In the rows, zero is written as 100.
One turn moves every row onto another: examples first, then more rows asked:
k_77: [104,  96,  90, 124, 114, 106, 106, 108,  84,  90, 102, 114, 103,  98,  97,
  78,  87, 117,  77, 124, 105,  52, 125,  98,  79]
k_708: [ 97,  98, 101, 104,  99, 114, 107, 112,  73,  94,  95, 123, 111, 101, 105,
  91,  99, 102, 105, 119,  96, 105, 116, 106,  77]
k_759: [106,  98,  92,  91, 112, 108, 108,  91,  81, 105,  99, 125, 112, 111,  87,
  84,  92, 102, 126, 115,  98,  84, 118,  90,  85]
k_233: [119,  99, 113,  94, 105, 104, 111, 116,  84,  90,  96, 124, 118, 107, 108,
  86,  95,  94, 106, 115, 115, 106, 125,  86,  82]
k_551: [114,  89,  95, 116, 125, 117,  99, 110,  94,  88, 102, 109, 114,  93,  96,
  79,  86, 104,  87, 119, 118,  57, 132,  75,  87]
k_932: [118,  93,  96, 133, 108, 118, 107, 103,  91,  92, 103, 111, 116, 107, 112,
  78,  91,  95,  76, 117,  95,  57, 142,  77,  95]
k_572: [112, 103,  92, 108,  67, 105, 101, 101,  82, 102, 101, 140, 103, 117, 101,
  86,  99,  78,  85, 127, 102,  74, 130,  85,  83]
k_877: [ 98,  93,  88, 115, 121, 102,  93, 112,  88,  91, 104, 116, 117, 115,  93,
  68,  88, 102,  91, 116, 100,  47, 128,  92,  78]
k_371: [106, 114,  94, 108,  74, 120,  94,  98,  83, 100, 103, 129, 100, 115,  97,
  80, 104,  75,  97, 119, 100,  77, 133,  81,  95]
k_76: [107,  99,  92, 124, 127, 109, 105, 108,  85,  90,  99, 111, 108, 115,  99,
  88,  92,  96,  98, 114, 115,  42, 125,  85,  91]
k_749: [112,  98, 103, 121, 107, 104, 107, 103,  99,  96,  89, 139, 108,  88, 109,
  86,  92,  93,  92, 113, 117, 100, 122,  92,  96]
k_660: [123,  92, 105, 108, 110,  90, 116, 103,  86, 101,  86, 127, 121, 119,  97,
  95,  88,  91, 109, 117, 124,  87, 123,  80,  87]
k_330: [101,  90,  96, 106,  98,  94, 106, 113,  79, 103,  99, 116, 113, 124, 104,
  85,  86,  89, 113, 108, 100, 103, 126,  91,  70]
k_228: [ 91,  95,  85, 118, 103, 108, 125, 101,  72, 101, 112, 123, 100, 121,  95,
  80,  96, 103, 106, 103, 104,  93, 129,  99,  74]
k_67: [ 98,  85,  84, 113, 102, 115,  99, 103,  84,  75, 105, 108, 123,  92,  94,
  88,  94,  89,  84, 118,  97,  54, 133,  88, 102]
k_419: [ 98,  94,  94, 119, 100, 100, 115, 110,  93,  87, 105, 126, 117, 113, 116,
  87, 100,  94, 103, 118, 113, 113, 120,  98,  87]
k_844: [113,  86,  85, 115, 103, 107, 118, 105,  69,  94, 106,  99, 104, 107, 101,
  90,  83,  98,  72, 124, 101,  51, 140,  89,  88]
k_923: [100,  86,  84, 120, 117,  98, 106, 113,  92,  80, 103, 107, 114, 100,  95,
  80,  89, 103,  79, 128, 123,  57, 126,  92,  95]
k_706: [115,  98,  82, 100,  74, 115, 111,  91,  84, 100, 110, 123, 101, 111, 100,
  86, 100,  87,  93, 135, 113,  83, 133,  74,  95]
k_157: [111,  93,  85, 113, 102,  98,  99,  87,  93,  84, 109, 111, 112, 101, 100,
  74,  79, 102,  89, 123,  86,  52, 134,  82,  93]
k_610: [115, 102,  91, 102,  64, 105, 100,  92,  83,  93,  99, 130, 108, 108,  93,
  87,  99,  91,  93, 140, 105,  78, 124,  84,  93]
k_286: [118,  95,  94, 105, 108, 100, 109, 106,  80,  80,  99, 120, 121, 112, 104,
  91,  94,  90,  83, 121, 100,  37, 129,  91,  98]
k_146: [107, 107, 100, 102, 109,  97, 108,  98,  87,  94,  96, 125, 100, 106, 114,
  97,  89,  89, 123, 109, 105,  97, 116,  93,  88]
k_897: [ 92,  97, 104, 106,  99, 107, 111, 121,  76,  86,  96, 125, 117, 101,  86,
  78,  98,  91,  84, 111, 112, 100, 126, 109,  88]
k_596: [112, 102,  93,  98,  73, 121, 104,  99,  76,  91, 109, 125, 105, 112,  92,
  89, 106,  78,  99, 120, 113,  77, 135,  74,  92]

k_371 turns into k_596
k_844 turns into k_157
Now these:
k_749 turns into k_897
k_76 turns into k_551
k_233 turns into k_419

One turn moves every row onto another: examples first, then more rows asked:
k_650: [112, 109,  83, 108,  91, 109, 117, 112,  97,  93, 100,  80, 105,  93, 111,
 107,  81, 113,  73, 116, 100,  92,  97, 114, 104, 113,  88, 103]
k_484: [103, 125,  89, 102,  91,  95, 106, 113,  83,  88,  96,  82, 115,  84,  83,
 121, 103,  88, 114, 101,  98,  97,  78,  97, 103, 113,  92, 116]
k_81: [103, 108,  86,  90,  77, 100, 106, 110,  99,  98,  99,  92, 113,  96, 108,
 104,  96, 118,  60, 106, 117, 113,  95, 106, 107, 114,  91, 112]
k_189: [ 88, 103,  87, 105,  81,  89, 107, 107,  90, 107, 112,  93, 107, 121,  79,
  94,  90,  99,  98, 106, 125, 114,  92,  95, 109, 116,  96, 113]
k_448: [111, 108,  97, 100,  91, 112,  89, 109, 106, 111,  90,  82,  96,  97,  82,
 113, 122, 111,  90,  98,  89,  86, 102,  90,  97, 103, 112, 117]
k_718: [ 90, 110,  97,  88,  77,  93, 100, 114,  97,  97,  99,  94, 123, 109,  92,
  96,  99, 115,  82,  87,  82,  83,  90, 125,  91,  99,  87, 110]
k_725: [ 95, 108,  89, 115,  78,  89, 113, 112,  88,  92, 112,  82,  95, 114,  99,
  95,  83,  90, 109, 110, 105, 106,  93,  98, 100, 114,  92,  98]
k_177: [100, 111,  91, 109,  96,  92, 111, 112,  91,  88,  95,  92, 118,  81,  92,
 110,  87,  95, 122,  99, 100,  93,  80,  88, 101,  99,  96, 103]
k_546: [104, 109,  93, 108,  64,  92, 104, 115, 101, 103,  93,  85,  94, 119,  96,
 105,  99,  87, 105, 107, 124, 103, 103,  96, 112, 119,  96, 107]
k_985: [103,  90,  86,  95,  98, 106, 109, 108, 100, 101, 119,  88, 104,  97,  86,
 100, 101, 124, 100, 100,  90,  91,  94,  87, 102,  97, 119, 107]
k_629: [121, 106,  83,  91,  84, 106, 115, 109, 106, 112,  88,  93, 102, 102,  93,
 108,  91, 117,  77, 124, 116,  96, 103, 110, 121, 119,  93, 116]
k_184: [106, 112,  91,  90,  78,  89, 108, 115,  97,  95,  90,  96, 119,  89,  89,
 119, 105,  98, 118,  97, 122,  97,  87,  87, 120, 108, 103, 116]
k_817: [111, 118,  85,  93,  91,  99, 110, 102,  90, 105,  97,  89, 102,  97,  88,
  99,  88, 114,  70, 124,  93, 113,  88, 112,  98, 118,  83, 116]
k_396: [ 94, 117,  90,  96,  92,  89, 100, 109,  88,  98,  94,  99, 127,  89,  75,
 113, 106,  99, 108,  94, 114, 107,  79,  88, 105, 109,  97, 121]
k_633: [116, 111,  93,  91,  77, 107, 100, 112,  99,  98, 102,  74,  88,  95,  93,
 116, 121, 106, 100, 104,  78,  90,  96,  91,  97, 109, 111, 112]
k_220: [108, 109,  93,  85,  77,  94, 109, 116,  99, 103,  93,  92, 112, 112,  88,
  98,  94, 112,  99, 105,  73,  73,  93, 129, 101, 104,  86, 108]
k_494: [113, 104,  93, 101,  85,  98, 107, 105, 106, 107,  79,  99, 100,  96, 106,
  92,  80, 120,  77, 119, 101, 104, 100,  99, 101, 100,  91, 101]
k_92: [103, 108,  98,  77,  70,  90,  99, 114, 105, 110,  83, 102, 116, 115,  86,
  96, 105, 116,  91,  97,  88,  82,  96, 121, 103, 100,  90, 113]
k_815: [ 99, 105,  89,  77,  72,  96, 111, 117,  98, 100, 107,  95, 123, 116,  87,
 104, 102, 116,  90,  94,  90,  77,  92, 130, 111, 110,  92, 117]
k_254: [111,  97,  88,  80,  76, 100, 110, 113,  98,  96, 118,  83,  97,  97,  95,
 110, 114, 118, 104, 105,  87,  97,  93,  86, 108, 107, 119, 110]
k_392: [ 97, 104,  90, 127,  92,  99, 103, 106,  98, 111,  93,  89, 100, 118,  81,
  94,  82,  93, 103, 109, 118,  93, 102,  98, 104, 108,  93, 107]
k_441: [ 99, 101,  91, 103, 105, 111,  95, 105, 100, 109, 110,  86, 108,  96,  73,
 104, 112, 120,  86,  93,  92,  91,  93,  90,  95, 100, 113, 117]
k_574: [108, 113,  94, 108,  95,  95, 102, 112,  99, 102,  74,  98, 114,  88,  81,
 114,  97,  94, 123, 103, 110,  89,  90,  87, 109,  99,  97, 112]
k_894: [100,  97,  95,  91,  76,  99, 108, 117, 108, 100,  96,  98, 122, 111,  99,
 100,  93, 116,  92,  89,  92,  68,  99, 124, 106,  97,  95, 105]
k_919: [ 93, 121,  90, 120,  82,  98,  99, 111,  87, 102, 102,  76,  99, 117,  82,
 106,  99,  83,  92, 105, 112, 105,  95, 105,  98, 123,  86, 117]

k_254 turns into k_985
k_650 turns into k_81
k_894 turns into k_718
Now these:
k_392 turns into k_919
k_177 turns into k_396

